A single turn carries every row of the set below to another of its rows. Some are shown first; where does it send the rows asked next?
til: [ 19.2  -8.4  14.2   2.9   0.9   3.6   6.5 -14.7   1.7 -51.4 -19.9  12.6
 -19.2  -3.7   8.5 -17.0  -2.3 -20.5 -10.4   0.6   4.7  24.5   4.5   4.0
   4.9  17.9   0.9 -39.6   5.7 -26.7 -19.7]
Tif: [  0.1  -3.9 -41.4   3.2  -4.6   3.5  12.3  -4.7 -36.0 -12.6   9.8  -8.8
   9.5  -9.1 -14.3 -21.7  -3.6  -0.5   1.7 -21.2  12.9 -16.7  -3.0  -7.4
 -45.7  18.3  21.2 -19.4  15.9  15.9  -7.6]
Lumak: [  9.0  -3.6   5.3  25.6  12.0  25.2  17.5  -8.0 -10.8  30.7   5.8 -19.6
 -31.7 -14.1 -10.9  30.6   9.3   3.2  -9.1   6.5  40.5  -8.4  29.6  -2.6
  23.3  23.1 -25.1  -3.2   3.7  22.6  17.4]
Vudi: [ 15.7   2.5   7.9 -21.6 -21.1 -22.9 -27.6  21.6  40.0  -4.3  -3.8 -32.1
 -25.9 -13.8 -21.4  18.8 -23.8   3.8 -12.5  11.3 -23.5   3.8  -3.6 -15.6
  -7.4 -14.0 -29.6  19.3  -5.7   0.2  10.8]
fizo: [  3.4 -16.1 -15.4  31.1   9.4   9.3  20.2 -39.1   2.0   9.6  29.6  20.7
   3.0 -18.8   1.9  -5.4 -13.7  12.3 -21.8  -3.7  19.5 -18.2   0.2 -22.6
  -2.6 -27.7   3.4  24.4  21.3  27.9  18.0]
Sipon: [ 24.6  -7.4  -0.6  25.4 -22.2   7.2 -22.9   8.3   7.6 -14.2 -12.3  22.8
  -4.0  27.7  19.7  20.7  15.9  23.8 -22.2   0.2 -13.1   5.0  -9.4  22.3
   1.2   8.8 -37.3  -6.1   5.1 -18.3  14.4]
Kav: [ -6.7 -34.2  -8.2  11.5  -4.6 -54.3 -25.1  -1.0  17.1 -21.1  16.6 -23.5
  -1.6  -4.8  -7.9   3.7 -17.8   0.6  -5.0   9.0  20.2  28.4  23.2  -5.4
 -26.0   5.2  -4.3  26.8  21.0 -15.1 -12.9]
pazul: [  6.8  12.5   7.0  -0.1  -0.7   5.8  10.8  -5.8  14.2  -9.2   1.9  -7.0
   5.3   9.4   9.6 -22.8  -4.7  10.1  -4.3 -23.0  48.3  -2.3 -60.1  10.3
  -3.1   1.0   5.8   0.1   8.5  -7.4 -40.9]
Netok: [  4.6 -23.9   6.2  -1.3  -3.5  -0.8  29.6 -11.4  22.5 -15.2  21.0   3.0
  -2.8  14.3 -26.6  15.4   4.6   9.5   2.0 -38.4 -19.9   6.4 -48.7  -9.7
   1.2 -17.0 -22.7  29.8  22.8 -31.0   4.4]
Papul: [ 39.1   7.4  -7.4   8.6  27.7  -9.1  35.7  -0.4 -14.4  -6.8  13.0   7.8
 -12.6  11.1  27.3   4.0  -8.7  20.5  -3.5 -23.9 -32.8  19.4  27.3  12.3
  14.4  14.6 -26.4 -17.1  12.9 -13.7  -9.0]
Dufo: [ 21.5  -6.2  -3.6  -3.5   0.9   0.5  19.4  -6.7   9.3  13.0  14.4 -42.1
 -50.2  38.7 -40.3  29.0   7.1  20.3  -8.2  -7.9  19.4  10.9 -22.1 -11.6
  -6.3  25.1  14.3 -10.2  -2.2  23.0  16.1]
Vofiv: [  2.5   1.4  12.1   9.7  -2.3  -6.8   9.2  -9.2   8.4  19.3  34.1   8.7
 -37.4  -5.7  12.1  12.6 -27.8  49.1  -4.1 -22.7  20.9  -3.8  14.6 -13.9
  -3.1   8.4  -6.9  33.8  -8.1  26.3 -51.3]
Nesu: [ -7.1  12.4  14.5 -18.2 -11.1 -12.3 -14.4 -20.5  -8.6   7.7   6.0 -16.6
 -32.9   9.3   0.5  -0.1 -30.8 -20.1 -20.7 -11.0  35.0  29.6  25.4 -14.5
 -11.1  12.3 -32.6  38.2 -24.7 -14.3   7.3]
Tuk: [ 10.9  -8.6  12.9  -9.1  -0.7  -2.0  -1.8 -31.5   7.1  29.8   2.5  -7.6
 -15.8 -17.3 -48.8 -12.3   0.2  25.5  -4.0  -2.6   8.0   6.8  14.8   5.3
   0.1  11.5   6.5 -56.3  -3.9   0.6  18.4]
feva: [-13.9  22.2  23.1  -4.0 -14.2 -24.1   9.4   7.2 -14.0  11.4   1.0   3.7
   1.0   2.1 -10.1  23.9 -32.6   0.9   3.7 -37.7 -35.7 -25.2 -17.2 -27.3
  -4.1  -6.0   8.0  13.1  -5.6  14.5 -13.3]

Netok goes to Tif
Kav goes to Papul
Where do these go?
til goes to Lumak
Nesu goes to Sipon
fizo goes to feva

A single turn carries every row of the set below to another of its rows. Some are shown first; where does it send the rows asked next?
zezi: [-16.6  15.7  -9.8  -3.1  24.1 -11.2   7.3  39.5  21.9   1.5 -11.5 -11.7
 -13.2  19.7]
misot: [ -3.5  -1.8 -17.3 -26.5  14.8  -1.2 -40.1 -10.3   1.0   9.9  -1.5 -11.1
  21.0  -0.9]
nokap: [  1.5  38.2 -25.6 -30.4  10.5  15.6  -7.5  16.6   2.9 -23.9  -0.7  13.9
 -17.5  -8.7]
bop: [-32.6   2.1 -14.6  -7.4 -18.8  10.7  29.2  25.9  -1.1 -24.3  15.1  13.3
  -5.3  10.6]
gilal: [ 11.4   3.8   1.2   1.7 -20.8   8.3  -0.7 -30.9 -11.0   2.7   9.5  43.4
  25.8   8.5]
pogas: [-16.4  15.9  18.0 -43.5   8.2   8.4  -7.2  24.4 -22.5   0.3  -7.5  19.3
 -14.1  19.4]
Lemu: [-16.6 -16.4  37.9  11.9  -4.9 -11.1  31.8  13.0  -9.3   7.5  -5.3  10.3
 -28.1  12.6]
belut: [  1.7   0.5   5.4  32.5   5.9   1.9  41.3  18.9  15.0 -16.5   1.6  -2.8
 -23.0 -18.1]
Kem: [  4.1 -21.5   6.5 -46.3  -3.5  -3.1 -12.4 -28.7  -0.1 -16.7  -7.2  15.1
  19.1  -4.7]
bep: [ 14.9 -28.6  11.0  32.0 -19.2   7.1  15.3 -29.6  -6.5  -2.8  -2.5  10.7
  10.6   4.8]
roku: [-17.1 -13.6  36.8   9.9   2.6  -5.5  27.8  21.8 -17.0   1.9  -5.8   2.5
 -28.6  16.9]
Subep: [ 40.6 -17.8  13.6   7.7   3.9  19.3  -4.9 -26.1 -13.7   0.3  -5.9  15.1
  15.1 -18.9]
kuvul: [ 15.2   2.2 -13.5  -5.1 -15.9  32.0   7.2 -13.3  -4.8 -14.7   1.8  45.1
  20.4  -0.3]
Tuga: [  3.7   7.9  24.8  -5.3 -11.4  14.8  19.0  -4.9 -25.4  -8.9  16.1  31.0
 -27.5 -33.3]
masas: [ 13.1 -14.7  -5.1  48.1  17.2   0.7   6.5   6.5   3.8  22.3  -4.4   3.6
   1.6  14.9]
Koven: [ 25.5  26.4  27.2  -8.0  22.2  -9.5  -1.7   0.1   1.8   2.1 -23.3  11.3
 -39.2 -16.1]
vogas: [ -4.5  26.4   6.8 -13.6 -23.3 -36.4  19.3  18.9   6.5 -29.4  -5.2   6.8
 -14.2  -2.5]
Nik: [ 24.3  -5.6   1.9 -19.1  21.7  18.3 -29.9 -30.2   0.2   3.8 -21.5   3.1
   6.4  -3.7]
paguz: [-14.2 -26.0 -19.0  15.6  27.2  -6.4 -14.2   2.5  13.2   5.0   2.6 -28.7
 -11.2 -12.3]
nada: [ -2.0  19.7  17.2  -0.7  -9.3  18.6  16.4  -2.0 -26.6 -18.5  19.5  25.5
 -30.7 -30.7]
Zaz: [-42.3  32.0  10.0  -2.2  15.1   1.3   3.2   6.5  13.3   5.2  16.5  -5.8
 -21.3 -19.7]
Bul: [  8.9 -10.4   3.6  39.0   7.6 -23.2  -9.9 -13.9  -7.1  27.7   6.4   3.7
   2.6  17.8]
punul: [ -0.5 -20.6 -20.5 -47.6  -4.1  12.6  -9.4  -6.6   1.0 -29.1 -11.3  12.6
  11.4  -1.5]
Razod: [  2.1  -8.8 -25.0  -4.8 -22.2 -27.6 -22.9 -27.0 -18.4 -17.9  14.0   8.1
  -3.2   5.3]
rulo: [  5.9  -5.8 -41.4   1.1 -28.5 -10.5  -7.5  -5.3 -14.0 -29.5   5.6  15.9
  -3.4  10.3]
Biki: [-11.8 -29.9   2.1  -2.9  24.7 -19.2 -23.1 -21.1   4.4   9.4   6.6 -23.7
  -4.5 -14.7]
zit: [-12.0  16.1  13.2 -47.3   9.3  -0.4 -14.5  20.0 -20.6   6.9  -7.6  20.5
 -18.5  12.2]
vep: [-24.7  -3.4 -24.9   2.1  -9.5 -18.4 -22.4 -19.6  14.9  -0.4   4.0 -15.4
  17.5  11.8]
Peb: [-12.0  22.5   7.0 -10.7 -29.3 -43.0  18.1  17.4   7.3 -17.4   1.9  11.5
 -11.2  -3.8]
dez: [  5.0   2.4   7.5  -0.9  41.9  35.1   4.3  19.2  -8.6   4.6  -6.1   2.6
 -31.9  -9.3]
neguz: [ 28.1  -4.7   5.3 -12.4  -3.4  17.0  27.9  19.3 -17.4 -33.9 -15.8  25.6
 -25.1   2.7]
sot: [-44.2  29.0   5.3  -6.6  10.5  -7.1  -5.3   5.9  12.6  13.9  14.6  -3.0
 -23.9 -12.9]
zozo: [ -3.7 -21.0  -8.8  23.8 -26.6 -24.3   5.4  -7.6  -0.6  -2.6   8.7  -4.5
  25.7   9.2]
fave: [ 26.4  33.0  25.9  -2.2  23.0 -11.4   2.3   8.7   3.4  -3.6 -25.8   7.2
 -34.4 -10.2]
dipir: [ 17.0 -10.8   8.0   7.6  37.2  12.2   1.9  -1.7  32.3  11.4 -21.7  -2.0
  12.5 -17.3]
feze: [ 17.0  -7.0  25.5   6.8  24.0  -1.1  -0.1 -25.1  23.7  20.1  -9.0   7.8
  22.5 -15.3]

masas goes to kuvul
Koven goes to zit
Where do these go?
nada goes to fave
feze goes to Kem
zozo goes to bep
nokap goes to zezi

A single turn carries every row of the set below to another of its rows. Some are shown first; where does it send the rows asked next?
fized: [-13.3  -5.7  27.7 -10.5 -22.1  -5.9  -2.8 -23.3  33.3  10.1 -25.6 -17.8
   6.0  29.9  13.2]
giv: [ -3.3  26.7  18.9 -15.6  37.4  -4.8   9.5   2.1 -12.8  39.1  21.8   2.0
 -11.7  -3.2 -29.4]
Rimas: [-44.3  -4.0  12.1 -10.9  18.2 -31.1  20.7 -14.5  24.6  11.8 -19.6  12.3
   5.8 -21.3 -29.6]
femo: [ 14.8  21.7  12.2 -19.9  24.8 -51.6   3.8 -19.0  31.6  37.9   0.0  11.6
   7.4 -14.0 -19.7]
nuv: [ 16.2 -14.3  46.6  -5.2  14.9 -22.8  -9.3 -11.7  11.2  40.0  18.8  15.1
  32.0   7.2 -21.3]
fav: [ -8.2  13.3 -21.4  -6.1  10.1 -30.8  13.1 -30.1 -16.8   2.9 -39.0  -4.8
  10.4  11.9  20.5]
Veduk: [ 12.4   1.6   2.3  14.7  21.0 -10.3  -4.5 -10.0   1.2 -30.9   2.0  22.6
  10.6   4.8   9.4]
rut: [-21.5  30.6  23.7  18.1   9.4 -52.1 -19.5 -13.9 -20.3  -3.7 -15.7  -5.2
   1.1   9.2 -28.4]
reron: [-28.0  14.9  35.2 -15.1 -26.4 -33.9  -9.7  14.3 -26.4   0.0  -5.9   2.3
 -15.5  -1.4  -7.9]
Zuba: [ 18.8   2.6  23.4 -25.2  10.5 -43.7  -1.3  -9.3 -37.8  12.5  -4.5  14.1
  -6.2 -20.7 -42.1]
supum: [-14.4   6.4  11.9  -6.9  -1.6 -17.7  13.4 -20.5 -11.1 -15.4 -65.2  19.5
 -12.5  11.2 -13.8]
sipob: [  9.8  32.8  14.4 -25.1  11.5 -12.6  30.5 -19.1 -21.8  17.5 -46.0  16.4
 -22.2  24.7 -18.1]
kimak: [-13.8  -1.4   2.4 -16.0  12.8 -44.3  13.4 -19.4 -41.2   8.8  -5.7 -17.4
  -6.6  -2.8 -47.2]
lizag: [ 17.5  11.2   6.7   1.1  28.9 -41.9  -6.5 -22.3  24.3  28.1  -6.9  -4.6
  18.9   5.2  24.6]
fefem: [-10.8 -18.7  12.0 -19.4 -16.4 -32.7 -19.2 -13.9  26.9   2.0 -20.3 -25.7
  22.9  11.7   4.7]
nuram: [ 38.9   3.2   4.1 -34.5 -14.2 -13.6   9.4  -3.4   0.2   8.8   9.9  19.5
  15.7  14.2  16.6]
Pegog: [  2.4  -5.4  42.2 -12.3 -13.0 -47.7   2.9 -57.8 -20.1  10.9  -4.5   7.6
   7.3   6.1  -5.9]
doma: [ -7.0  -6.7  33.4   7.7  29.2 -21.4  -7.5   1.2  25.8  19.1  26.2 -14.2
  20.2  -1.0  -4.3]
Ses: [  9.6   7.2  19.5 -19.9  14.3 -27.9  -2.5  23.4  36.1  33.2 -10.8  -4.5
  -9.3  32.5 -33.2]
pebib: [-16.2   4.9  26.7 -31.5 -14.1 -14.3   1.4 -11.9   4.3   1.1 -27.1   0.1
 -25.3   4.9 -59.5]
gupiz: [  0.5  -8.1   7.4  35.1 -30.9 -14.6   7.8  -2.7  15.6  19.2 -13.0  23.8
  12.4  -1.5 -11.9]
sar: [-10.0   2.9  39.5  -8.0  21.4 -18.3 -11.5  -7.6  -6.9  60.0 -47.1   9.5
   7.5   6.6 -22.4]
lovif: [ 32.7  34.8  46.8 -16.8  17.6 -16.9  19.6 -10.5 -19.8   1.2 -28.2   6.3
 -14.4  28.5 -13.0]
vemef: [  5.0 -21.4  23.6  -1.9  14.5  -8.6  10.5 -15.9  15.2 -14.5 -55.3  11.2
  10.4  19.5   9.7]
nas: [-12.4  23.9  12.9  22.3  -5.2   2.1   5.4 -21.2   0.2 -14.1 -11.0 -17.4
  22.6  32.4  -2.1]
parir: [-14.8  28.6  17.7  10.5  13.2 -36.1 -25.6 -27.0  -2.8   0.3 -27.2 -15.9
 -27.7  -4.2  -8.8]
fubem: [ 17.7   4.2   7.2  14.3   4.5 -10.6  11.8 -21.9 -26.5  24.1 -40.3   6.5
  16.0  12.3  25.0]
doda: [ 32.8   2.2  10.2 -10.6  12.0 -22.9   0.9 -12.1 -18.6  12.3  18.3  -2.4
  19.7   8.7  29.0]
vakas: [ -3.2 -16.8  -2.8  31.8  -7.9 -34.0  -5.4  -3.1  15.0  20.9 -14.1  13.9
  31.9  10.0   0.6]
sasam: [-24.3   7.3  58.5  -6.7  14.2 -21.3   4.4  -8.6  11.4  51.8 -26.5   1.1
  -0.8   0.5 -32.4]
gub: [-12.1  19.2  27.6 -53.7  -0.6 -25.9  32.1 -14.7 -28.6   3.4 -23.8  -8.2
  -5.1  -7.2  -4.3]
tur: [-10.7  42.8  16.9 -12.6  30.6   4.0  -2.1 -13.1  -3.6  20.6  18.4   5.9
  11.2  10.3 -39.4]
Pog: [ 11.1  -2.3  23.0 -21.0  -8.9  -9.4  -5.5 -12.1 -37.9 -17.3  -9.3 -15.2
 -12.1  37.3 -24.5]
Lado: [  1.0  -7.0  24.1 -12.6  22.2 -22.0  27.7  37.1 -12.1  16.9  -0.3  34.8
   1.8  11.7 -27.0]
Tar: [ -0.6  22.7  21.7  12.5 -19.8 -26.0   7.9  -1.7 -11.8 -12.5 -21.6  16.2
  22.6  48.3   1.9]
Bem: [ -9.8   8.6  30.5 -11.3 -30.7 -24.4  20.5 -16.4 -19.0  21.5 -22.1  26.9
 -19.9  14.8 -46.0]
voge: [14.8 15.5 20.3 -5.2  8.9 -9.5  3.8  2.8 41.0 18.0 -9.2 -1.9  4.8 48.8
  8.1]
Das: [  2.3  18.3  11.5   4.6  15.6 -32.9   3.8  -5.4 -37.1 -36.0 -16.0  17.8
   7.7   8.3 -18.2]
lapa: [ 15.4 -14.1  -7.2  -3.2  18.8  -8.6  43.5  -7.1  -3.4   5.0 -15.0 -23.2
  31.8   8.2 -18.8]
nefu: [  3.7 -13.2  37.6 -11.5   0.2  -9.3  14.4  27.2   9.2   8.0   9.7  22.3
   9.8  17.7 -48.5]
Deko: [  1.8  -8.3  20.0 -56.9   9.1 -19.1  23.1   1.1  -5.4  30.7  -3.5   0.1
 -11.6 -21.8 -21.0]
zukuz: [ 12.5 -10.2  29.7 -19.7  17.2   5.1  21.8  -5.3  30.9  47.4 -11.6  13.7
  -5.1   6.2   9.7]
tofa: [ -4.1 -12.5   5.5 -24.7  -7.6  -5.9  -1.2 -16.3 -22.8   5.4  -1.1 -14.4
 -32.2  43.8 -12.9]
vesu: [-12.6 -22.1  -1.3 -21.5  21.5 -25.4  11.8 -21.0  12.0  28.3 -17.6   8.7
   3.0 -38.3 -25.3]
guba: [ 13.0  -3.6 -14.0  -9.2  11.3  -3.2  41.7 -13.3  17.0   9.4 -12.2   2.8
  31.5  30.5  -7.9]
gede: [ -5.8 -16.6   2.7 -25.8  21.0  11.4  -2.6 -18.2  29.4  43.5  -1.7  -5.0
  -5.3  10.4 -19.8]
kasu: [-20.4  -4.7  48.4 -24.1 -14.8 -31.3  -6.3  13.6   9.4  15.1  13.1   1.6
  -2.0 -14.4 -35.4]
tup: [  2.8   0.9  23.1 -14.4 -20.8 -30.1  -8.9 -58.2 -23.8   0.8 -27.0   9.5
  -8.9  -8.5  -5.6]

supum goes to Deko
lovif goes to Rimas
guba goes to tup
Where do these go?
nuv goes to nas
doda goes to rut
femo goes to Veduk
pebib goes to zukuz
tofa goes to sar

